Turns in one plane each, and the order they were made in; the first pair answered:
k_360:
[-10 -11 -28  15  -7   1 -16  -2] => [-16  -2 -20   5 -18   4 -14 -10]
[-29  -7  48   6  33  -3  20  19] => [-40  -8  41   2  26  -6  11  22]
[-13  10  28 -22 -11 -20  -2   3] => [  4   6  39 -17  -7 -11  12  -1]
[ 12  -4  -7  -4  22 -12  11 -33] => [  1  -3 -16  -1  28 -20   6 -26]
k_58:
[ 30 -13  31 -15   3 -14  23  -9] => [ 17   1  43  -7  -2   7  28 -18]
[-15 -16 -18  15  26  20   7 -29] => [ -2 -33 -31  -8  24  -7   5 -30]
[ 11  -7 -16  -7 -13 -10  -7  15] => [ -2  12  -4  -4 -24   9  -5   3]
[-15   8  17  12  -4  28  10 -29] => [  0 -22  -6  22  37   2   4   2]
k_871:
[ 38  24  -9  -2 -12  -4  23  12] => [ 16  25 -29  -1 -14 -13  -3  25]
[  8   2 -11 -15  14  -2   6 -11] => [  0  -1 -17  -9  10  -4   0  -7]
[  9   5 -34  19  -7  21  -6 -14] => [-28 -11 -12  -2  13  -9 -10  33]

Each pair is 2 to 4 turns apart.
[-28  33 -11  -2 -47 -15 -22  27] => [ 24  31   9   8 -53  21  21 -16]  k_871, k_871
[-20   3   5 -10 -11 -33  -9  35] => [ 16  22  26 -15 -37  -1  12  -8]  k_360, k_871
[-18  -7 -30  -2  30 -18 -23  -4] => [ -7 -19   5 -18  43 -26  -4   3]  k_871, k_360
[-16 -15 -13  30  27  -8  -4  -6] => [-27 -19  -3  16  25 -22  -3   4]  k_871, k_360
[-27 -23   3 -50   1 -34 -21   5] => [ 29 -15  32 -23   9  16  29 -41]  k_871, k_360, k_58
[-19  -8 -22  -5  12 -30 -15  25] => [ -3  -5 -45  13   8 -16 -14   8]  k_871, k_360, k_871, k_871
[  7 -15   0   6  32 -15   4  24] => [  4   8  -1  24   9  29  13 -13]  k_58, k_871, k_58, k_360
